In the data rows, 50 means zero.
Here is a table of points, one per row:
(75, 82, 50, 61, 37, 21, 42, 38, 52, 40, 69, 45, 56, 69, 70, 37, 20, 28, 64, 60, 58, 48, 60, 37,
 50, 58, 40, 76, 46, 49, 39, 64)
(37, 68, 26, 30, 12, 75, 47, 43, 57, 35, 52, 38, 48, 28, 58, 95, 52, 46, 33, 05, 45, 32, 57, 14,
 40, 37, 59, 70, 35, 65, 51, 36)
(35, 89, 23, 35, 15, 67, 53, 73, 87, 38, 55, 58, 56, 62, 51, 40, 79, 47, 60, 44, 39, 58, 22, 65,
 51, 35, 68, 50, 90, 49, 66, 58)
(18, 65, 39, 35, 90, 69, 90, 67, 66, 77, 61, 92, 35, 39, 52, 78, 65, 68, 33, 19, 16, 51, 42, 17,
 29, 19, 93, 52, 26, 21, 07, 13)
(44, 43, 64, 45, 51, 40, 43, 58, 47, 34, 49, 25, 41, 28, 41, 47, 50, 39, 36, 55, 52, 63, 59, 37,
 57, 36, 51, 43, 63, 59, 71, 77)
(63, 36, 45, 48, 57, 54, 26, 65, 29, 69, 71, 43, 47, 51, 61, 52, 59, 56, 68, 37, 49, 33, 32, 53,
 44, 40, 17, 57, 43, 53, 40, 81)
(46, 53, 50, 46, 60, 34, 62, 55, 63, 59, 65, 27, 32, 55, 52, 35, 45, 58, 34, 58, 59, 43, 64, 39,
 34, 53, 38, 52, 42, 42, 66, 70)
(64, 00, 91, 33, 62, 59, 33, 29, 99, 53, 36, 52, 61, 74, 83, 19, 21, 03, 33, 53, 59, 48, 23, 77,
 66, 32, 72, 22, 42, 36, 48, 38)
(41, 43, 35, 25, 43, 54, 56, 37, 42, 43, 40, 49, 34, 38, 42, 41, 36, 67, 58, 68, 74, 36, 52, 56,
 65, 63, 36, 55, 40, 60, 47, 81)
(47, 36, 45, 52, 69, 34, 57, 78, 35, 46, 29, 20, 52, 56, 38, 29, 65, 63, 35, 73, 40, 45, 84, 52,
 70, 41, 56, 53, 66, 36, 53, 67)
(57, 50, 61, 53, 27, 54, 53, 61, 40, 62, 52, 45, 56, 43, 73, 61, 68, 53, 72, 66, 60, 50, 95, 81,
 58, 29, 45, 65, 36, 45, 39, 79)
(49, 68, 51, 72, 88, 52, 48, 48, 35, 46, 47, 66, 36, 58, 82, 30, 28, 43, 65, 56, 49, 15, 61, 54,
 46, 38, 30, 57, 36, 84, 65, 53)
(68, 55, 43, 80, 55, 24, 58, 37, 46, 38, 40, 44, 51, 23, 64, 44, 35, 54, 43, 49, 57, 40, 65, 47,
 43, 47, 40, 76, 50, 48, 54, 54)
(79, 51, 51, 73, 54, 56, 76, 51, 33, 33, 77, 61, 61, 37, 45, 31, 43, 37, 70, 56, 61, 43, 52, 48,
 29, 66, 48, 62, 35, 69, 34, 51)
(44, 77, 34, 37, 68, 67, 57, 63, 33, 55, 68, 47, 41, 66, 61, 65, 64, 61, 36, 00, 39, 74, 50, 07,
 47, 31, 75, 56, 51, 58, 39, 35)
(20, 39, 52, 39, 31, 31, 39, 52, 41, 74, 58, 50, 33, 64, 52, 48, 68, 50, 16, 86, 67, 47, 66, 66,
 32, 65, 68, 57, 57, 73, 64, 64)
(45, 50, 57, 87, 55, 74, 40, 53, 36, 49, 69, 33, 40, 49, 36, 40, 48, 35, 64, 74, 73, 54, 63, 39,
 76, 46, 57, 54, 44, 47, 53, 67)
(18, 48, 69, 47, 38, 50, 39, 57, 08, 35, 24, 38, 22, 60, 40, 40, 70, 64, 40, 50, 64, 59, 74, 62,
 38, 40, 56, 59, 60, 53, 38, 45)
(53, 54, 30, 58, 77, 43, 67, 67, 59, 47, 60, 53, 57, 36, 56, 50, 56, 54, 83, 54, 68, 19, 50, 62,
 69, 50, 32, 68, 68, 47, 75, 41)
(36, 27, 40, 57, 62, 25, 40, 73, 49, 47, 41, 37, 50, 40, 28, 62, 51, 69, 72, 54, 54, 55, 83, 47,
 61, 66, 36, 36, 49, 64, 56, 82)
(05, 99, 36, 32, 08, 79, 36, 69, 77, 43, 38, 40, 59, 44, 44, 67, 43, 23, 17, 32, 73, 52, 38, 32,
 58, 44, 50, 63, 65, 38, 37, 39)
(38, 19, 55, 52, 52, 71, 29, 19, 66, 65, 33, 88, 62, 64, 29, 54, 33, 18, 40, 73, 59, 60, 36, 33,
 49, 45, 49, 36, 61, 55, 51, 42)
(68, 64, 47, 56, 40, 61, 52, 37, 61, 55, 54, 44, 24, 36, 49, 68, 00, 67, 68, 49, 60, 43, 63, 47,
 56, 48, 21, 43, 58, 33, 32, 66)
(53, 37, 54, 70, 43, 70, 61, 41, 39, 39, 44, 51, 31, 37, 30, 25, 30, 39, 78, 59, 51, 29, 56, 60,
 39, 39, 49, 70, 25, 65, 55, 59)
(28, 46, 51, 40, 17, 11, 71, 52, 38, 71, 46, 37, 76, 53, 53, 70, 33, 50, 68, 53, 50, 46, 64, 65,
 34, 58, 23, 47, 62, 65, 49, 49)
(43, 33, 50, 56, 27, 27, 66, 65, 18, 67, 47, 51, 57, 35, 46, 49, 37, 44, 55, 40, 49, 45, 77, 29,
 63, 84, 24, 40, 59, 47, 44, 57)
(63, 54, 41, 65, 24, 29, 44, 69, 44, 34, 59, 54, 31, 28, 55, 63, 60, 59, 28, 52, 49, 49, 71, 46,
 55, 44, 34, 47, 54, 33, 66, 73)
(51, 82, 33, 54, 33, 56, 47, 74, 48, 51, 51, 68, 56, 76, 68, 54, 79, 38, 37, 12, 22, 35, 32, 36,
 44, 32, 79, 48, 22, 44, 43, 19)
(99, 91, 38, 40, 60, 60, 43, 64, 27, 59, 67, 21, 44, 58, 12, 46, 34, 94, 36, 76, 44, 38, 42, 76,
 69, 71, 45, 36, 93, 36, 82, 65)
(29, 71, 26, 46, 63, 60, 76, 36, 55, 68, 67, 60, 36, 36, 59, 56, 69, 59, 32, 08, 12, 71, 26, 41,
 35, 37, 95, 44, 41, 50, 12, 33)
(43, 55, 64, 45, 30, 43, 56, 41, 19, 47, 48, 35, 43, 57, 67, 73, 60, 49, 59, 67, 64, 55, 80, 71,
 47, 51, 39, 23, 41, 51, 58, 05)
(44, 46, 33, 29, 27, 24, 76, 53, 34, 49, 39, 48, 50, 42, 45, 59, 70, 49, 38, 68, 66, 49, 70, 56,
 64, 50, 30, 51, 56, 56, 40, 52)
(38, 28, 42, 41, 84, 51, 34, 06, 60, 36, 75, 58, 30, 78, 16, 74, 68, 40, 71, 79, 34, 71, 18, 43,
 41, 51, 23, 60, 67, 62, 59, 35)
(76, 62, 59, 12, 47, 18, 31, 72, 28, 66, 45, 30, 43, 59, 29, 67, 70, 40, 37, 63, 68, 71, 69, 47,
 45, 62, 41, 73, 47, 71, 64, 47)
(33, 77, 33, 47, 64, 55, 72, 66, 36, 33, 35, 76, 64, 57, 43, 74, 68, 56, 45, 18, 34, 46, 42, 48,
 54, 31, 83, 49, 38, 50, 26, 42)
(68, 39, 57, 22, 69, 40, 10, 54, 40, 72, 48, 43, 73, 12, 73, 40, 71, 67, 47, 65, 43, 26, 42, 50,
 33, 51, 46, 40, 57, 67, 53, 51)
(58, 71, 46, 68, 42, 45, 49, 61, 70, 50, 72, 45, 45, 57, 39, 51, 18, 35, 92, 49, 58, 38, 34, 57,
 68, 61, 32, 69, 35, 54, 60, 23)
(76, 49, 21, 78, 38, 52, 34, 54, 64, 45, 41, 61, 58, 32, 46, 45, 38, 53, 82, 51, 51, 61, 62, 33,
 37, 45, 43, 62, 56, 50, 40, 49)
(07, 85, 22, 24, 79, 69, 49, 43, 39, 56, 47, 80, 49, 34, 66, 70, 46, 87, 46, 09, 00, 74, 50, 44,
 43, 38, 99, 45, 15, 46, 14, 24)
(61, 81, 59, 29, 19, 32, 58, 67, 13, 53, 39, 67, 81, 60, 38, 69, 62, 53, 56, 71, 70, 38, 53, 58,
 39, 49, 42, 43, 75, 46, 79, 76)
(13, 73, 56, 37, 58, 81, 66, 45, 58, 25, 63, 82, 25, 66, 66, 57, 91, 62, 32, 00, 15, 45, 41, 25,
 31, 55, 83, 50, 12, 29, 30, 49)
(53, 72, 47, 23, 24, 40, 83, 59, 26, 39, 24, 62, 65, 57, 53, 64, 51, 44, 44, 72, 54, 49, 33, 83,
 40, 65, 37, 62, 50, 38, 73, 72)
(73, 55, 47, 60, 46, 50, 60, 65, 47, 44, 73, 37, 51, 32, 52, 44, 25, 43, 82, 49, 63, 62, 56, 52,
 30, 48, 50, 26, 44, 48, 33, 56)
(45, 63, 51, 60, 47, 42, 20, 46, 17, 50, 83, 52, 56, 53, 45, 34, 29, 51, 70, 53, 70, 46, 48, 63,
 54, 43, 26, 38, 32, 53, 49, 45)
(61, 00, 85, 56, 61, 71, 37, 37, 99, 85, 52, 73, 75, 82, 85, 04, 27, 18, 40, 53, 80, 66, 18, 82,
 52, 62, 60, 55, 31, 60, 62, 27)
(82, 11, 65, 70, 51, 48, 25, 04, 91, 76, 39, 75, 72, 72, 16, 30, 43, 63, 52, 63, 34, 56, 29, 28,
 69, 42, 51, 24, 56, 54, 58, 36)
(08, 57, 51, 53, 65, 65, 67, 48, 46, 50, 67, 74, 53, 34, 33, 67, 63, 63, 72, 00, 05, 55, 49, 18,
 13, 53, 85, 61, 50, 28, 41, 23)
(47, 76, 70, 59, 30, 25, 41, 31, 30, 19, 53, 53, 51, 61, 53, 31, 62, 50, 58, 64, 70, 55, 74, 82,
 60, 36, 40, 35, 54, 18, 73, 58)
(49, 32, 79, 40, 59, 50, 29, 25, 72, 52, 34, 61, 46, 36, 42, 46, 77, 41, 44, 88, 43, 63, 13, 52,
 61, 59, 33, 45, 45, 62, 50, 27)
(62, 41, 74, 24, 39, 32, 37, 70, 56, 19, 34, 05, 60, 38, 49, 50, 64, 82, 52, 58, 74, 49, 57, 51,
 52, 41, 62, 43, 49, 62, 56, 62)
(45, 34, 49, 76, 30, 38, 41, 46, 31, 54, 57, 43, 22, 43, 66, 57, 26, 56, 73, 32, 63, 73, 72, 61,
 65, 43, 56, 61, 66, 28, 76, 52)
(56, 60, 72, 73, 61, 38, 68, 60, 51, 52, 62, 32, 37, 17, 45, 50, 58, 54, 53, 39, 33, 60, 53, 61,
 76, 75, 57, 51, 67, 79, 44, 57)
(65, 55, 32, 81, 41, 61, 58, 53, 57, 50, 33, 32, 37, 34, 71, 34, 69, 55, 48, 49, 62, 57, 65, 49,
 68, 45, 39, 68, 45, 60, 40, 45)
(25, 43, 30, 30, 68, 70, 83, 41, 25, 58, 40, 56, 23, 55, 59, 53, 59, 67, 26, 13, 19, 35, 22, 33,
 13, 59, 87, 51, 31, 23, 08, 38)
Along one direction, these points spread out more than along any other. Take the direction at right angles to it along which they spread out most. Then take the direction at right angles to both along which they spread out most. Go by this last direction. For each point below, how far along it does it lie, from 0 to 99? The average is 50, and the first point in the table lies past the average. One standard deviation of the points above along it is 16.
(38, 07, 54, 47, 56, 81, 38, 13, 67, 36, 20, 76, 54, 52, 10, 45, 60, 16, 64, 52, 27, 65, 57, 30,
 51, 90, 27, 18, 56, 61, 57, 42) 42
(68, 12, 58, 67, 64, 56, 46, 19, 84, 72, 24, 38, 65, 64, 28, 42, 57, 27, 34, 55, 36, 36, 27, 59,
 60, 41, 48, 35, 50, 56, 53, 54) 39
(73, 00, 66, 71, 99, 65, 39, 35, 99, 79, 18, 86, 48, 54, 76, 39, 22, 03, 28, 57, 45, 42, 24, 60,
 50, 45, 59, 42, 51, 48, 68, 40) 50
(58, 46, 65, 49, 55, 40, 27, 76, 39, 40, 55, 53, 36, 48, 40, 35, 31, 39, 67, 60, 58, 23, 43, 53,
 40, 24, 60, 68, 66, 58, 48, 63) 56
(56, 62, 62, 62, 23, 53, 65, 63, 33, 63, 40, 48, 58, 47, 52, 68, 62, 70, 42, 71, 78, 54, 58, 36,
 57, 52, 43, 50, 58, 75, 53, 49) 41
(61, 70, 21, 43, 42, 80, 66, 48, 59, 55, 50, 44, 53, 57, 45, 43, 57, 75, 26, 02, 23, 76, 40, 57,
 42, 60, 44, 68, 25, 11, 36, 45) 54
(41, 45, 39, 42, 48, 53, 45, 78, 60, 16, 71, 47, 76, 52, 41, 82, 59, 42, 46, 32, 39, 50, 27, 47,
 89, 46, 47, 57, 65, 57, 57, 74) 42
(64, 00, 87, 55, 76, 89, 35, 20, 91, 56, 66, 75, 85, 56, 59, 30, 27, 07, 24, 42, 60, 37, 22, 99,
 72, 54, 56, 21, 32, 44, 66, 37) 44
(57, 12, 72, 55, 58, 53, 37, 08, 98, 46, 37, 79, 50, 58, 14, 57, 47, 53, 39, 58, 56, 67, 13, 46,
 55, 74, 23, 24, 54, 42, 44, 04) 38
(33, 76, 74, 47, 74, 25, 60, 44, 35, 41, 31, 14, 47, 73, 61, 32, 69, 47, 44, 45, 56, 56, 78, 63,
 32, 53, 87, 62, 84, 57, 60, 43) 31
(76, 67, 11, 44, 62, 31, 18, 48, 09, 45, 58, 28, 80, 61, 32, 30, 50, 86, 25, 85, 35, 59, 42, 32,
 58, 99, 57, 67, 78, 15, 61, 67) 39
(45, 43, 62, 50, 53, 54, 61, 68, 65, 38, 72, 41, 34, 39, 67, 46, 22, 64, 85, 50, 66, 42, 78, 54,
 59, 43, 25, 39, 39, 54, 45, 29) 75
(54, 30, 39, 61, 39, 43, 66, 61, 38, 45, 50, 46, 57, 73, 72, 66, 30, 70, 21, 70, 51, 60, 66, 62,
 40, 58, 39, 31, 72, 59, 41, 70) 41
(68, 89, 58, 48, 52, 31, 59, 44, 57, 57, 35, 04, 68, 54, 72, 50, 62, 35, 59, 75, 47, 53, 19, 27,
 35, 35, 44, 36, 33, 42, 48, 76) 44
